50 stands for zero in the data rows.
What is the hidden score of each row? Scores go from 0 to 20, and 10 is about the middle. The score is a weighted sum of the row's numbers plus the product of two more (or one squared), each taken from its middle value.
(63 62 36 23 37 78 48 53 77 29 45 24 48 23 72 40) 18
(39 65 37 30 29 77 51 55 61 41 39 36 34 40 50 39) 9
(45 78 35 30 32 67 50 40 69 31 62 27 38 32 44 44) 10
(59 61 70 67 55 53 77 70 61 57 61 48 44 57 47 47) 6
(42 70 34 30 33 68 43 44 63 38 51 36 44 38 54 45) 14
(50 74 29 33 32 65 36 33 75 28 61 24 36 31 53 44) 14
(28 33 46 56 44 62 49 54 22 59 35 61 54 62 35 65) 5
(38 37 50 49 50 53 55 60 34 54 35 67 50 73 43 74) 6
(46 46 56 74 37 49 79 65 59 59 47 38 37 39 31 30) 8
(46 73 30 27 36 68 42 43 62 30 56 23 46 35 51 44) 11
(61 53 50 51 54 54 62 66 61 43 44 74 52 70 56 61) 8
(41 68 42 38 28 78 63 49 72 43 42 20 35 32 39 31) 8
(33 51 32 37 21 74 37 42 44 48 6 38 45 48 43 33) 14
(54 46 66 62 63 46 66 68 53 58 45 66 54 75 59 69) 7
(50 34 65 70 74 42 50 56 36 72 58 68 53 78 56 72) 7
(52 70 56 35 49 60 52 54 69 39 68 34 43 45 53 43) 16
(61 57 63 55 66 43 55 59 60 48 64 74 53 70 46 57) 9
(52 43 72 61 78 27 55 56 43 60 63 64 51 69 50 59) 9
(53 65 68 69 43 46 76 68 69 52 60 54 47 49 38 46) 9
(53 71 25 37 31 62 39 37 71 32 49 42 42 42 57 42) 16
(39 37 52 49 52 61 57 62 30 59 37 66 59 75 47 71) 7
(55 48 66 71 45 52 83 70 58 73 56 50 49 50 54 45) 8
(53 57 72 70 60 45 77 67 51 69 60 42 44 56 45 50) 5
(59 48 67 62 60 49 75 70 54 61 49 66 55 68 68 67) 7
(63 61 36 21 39 73 47 51 78 30 44 33 55 21 69 41) 18
(60 61 31 21 36 77 46 51 72 27 37 25 47 24 68 39) 13
(48 41 75 63 76 36 62 56 40 68 68 59 53 65 58 63) 8
(69 37 66 62 69 43 62 66 47 61 57 64 64 58 69 57) 9
(43 15 20 38 45 64 14 44 16 30 14 79 82 30 32 27) 10
(42 37 53 53 53 53 60 65 37 58 35 61 57 72 52 75) 9
(56 61 71 70 49 48 78 69 67 63 60 50 48 54 44 43) 9
(31 34 51 55 50 57 49 55 15 59 40 67 43 69 38 70) 1
(47 76 41 46 21 74 48 36 72 42 47 29 33 36 39 35) 7
(39 15 16 43 42 57 18 44 29 22 12 76 82 36 19 26) 10
(67 44 70 63 69 32 63 64 52 58 60 66 62 62 64 61) 10
(69 14 18 42 26 64 21 43 36 30 0 73 99 34 61 18) 14
(40 66 44 42 28 70 64 48 74 48 34 33 35 37 39 23) 9
(52 43 74 62 74 35 64 59 37 65 63 64 48 66 57 62) 5
(58 43 73 65 72 33 61 60 46 65 64 69 64 69 54 68) 9
(58 57 56 48 63 37 46 53 60 33 65 72 53 67 41 57) 10
(36 56 33 35 21 80 36 41 50 44 15 40 46 45 49 31) 10
(45 75 40 24 38 60 47 41 71 30 65 29 43 29 51 47) 14
(52 71 25 30 38 46 33 20 54 23 66 30 42 28 55 48) 13
(38 15 18 40 46 59 17 42 32 24 12 74 77 34 26 35) 11
(49 48 56 73 37 54 80 65 58 65 45 40 42 40 33 30) 6
(40 14 18 43 47 48 10 45 19 35 25 65 51 36 31 36) 12
(51 46 51 42 70 30 32 40 48 34 55 80 46 71 33 55) 9
(51 78 36 34 29 59 40 33 73 36 57 28 36 31 50 45) 14
(32 60 35 33 32 78 53 55 60 42 25 37 37 43 45 42) 9
(58 76 37 34 25 65 38 21 65 39 50 29 35 32 51 42) 9
(45 79 40 38 31 67 51 42 67 38 60 23 35 35 42 35) 9
(44 74 32 24 33 66 43 39 74 34 60 27 38 30 57 43) 15
(20 32 38 42 37 61 40 49 18 56 28 65 51 63 25 68) 10
(49 70 28 28 34 71 38 37 72 31 45 34 43 38 57 43) 13
(57 65 20 38 35 29 36 10 56 11 59 43 36 30 49 51) 10
(55 57 72 67 55 42 77 69 51 65 62 46 52 56 50 46) 7
(41 68 47 38 33 78 67 52 76 43 48 27 39 31 43 30) 11
(42 64 41 38 26 72 63 50 73 42 37 34 43 34 43 23) 9
(55 66 32 19 37 73 45 49 67 31 45 29 44 23 65 43) 13
(67 16 16 39 24 51 25 41 32 25 0 71 99 35 61 24) 19
(45 39 69 77 64 26 62 58 39 80 65 47 50 57 56 62) 13
(58 51 66 70 47 54 84 72 52 65 48 48 57 53 54 49) 5
(39 16 19 41 45 60 15 43 34 32 18 72 74 31 24 35) 14
(54 69 24 31 36 31 33 17 66 21 64 30 34 28 50 50) 15
(63 62 42 27 38 70 52 55 70 32 47 38 53 24 71 43) 14
(59 70 24 35 27 54 39 24 75 27 46 36 42 39 62 46) 15
(56 69 26 35 30 69 42 32 69 27 43 34 43 40 61 44) 9
(43 34 59 55 79 32 25 37 22 60 58 78 46 76 40 70) 7
(51 68 41 39 23 70 58 42 70 44 37 39 37 34 43 24) 8
(56 73 25 28 36 56 36 23 66 24 61 29 41 31 55 56) 11
(58 55 71 66 61 49 76 69 54 65 56 54 53 64 55 55) 6
(34 34 50 51 51 62 55 60 29 57 33 66 54 71 48 74) 5
(48 38 70 78 64 41 62 57 35 82 66 54 51 59 51 56) 8
(54 47 59 52 72 38 40 46 48 38 57 78 58 74 36 65) 6
(49 40 73 70 73 33 57 58 33 76 67 59 52 67 54 67) 9
(55 41 56 51 73 41 34 43 46 40 53 80 47 74 37 59) 8
(51 70 47 28 40 64 57 52 73 37 59 23 42 27 61 43) 15
(57 33 63 71 73 27 47 55 27 73 62 57 51 64 62 58) 11
(46 78 37 34 33 61 44 36 64 40 58 27 30 30 44 40) 12
(46 36 66 68 73 18 50 55 28 73 62 57 48 73 53 68) 13
(44 34 59 60 81 37 23 34 29 54 62 69 52 76 34 57) 8
(47 34 64 59 82 45 32 42 29 60 60 70 52 77 43 66) 6
(43 77 37 28 32 64 51 44 70 38 57 22 41 32 48 39) 13
(54 42 73 66 70 28 67 63 47 64 66 60 56 60 60 55) 10
(63 74 27 35 28 40 36 8 55 25 58 37 43 30 54 54) 16
(43 66 46 42 25 62 60 44 75 48 32 27 38 35 38 24) 10
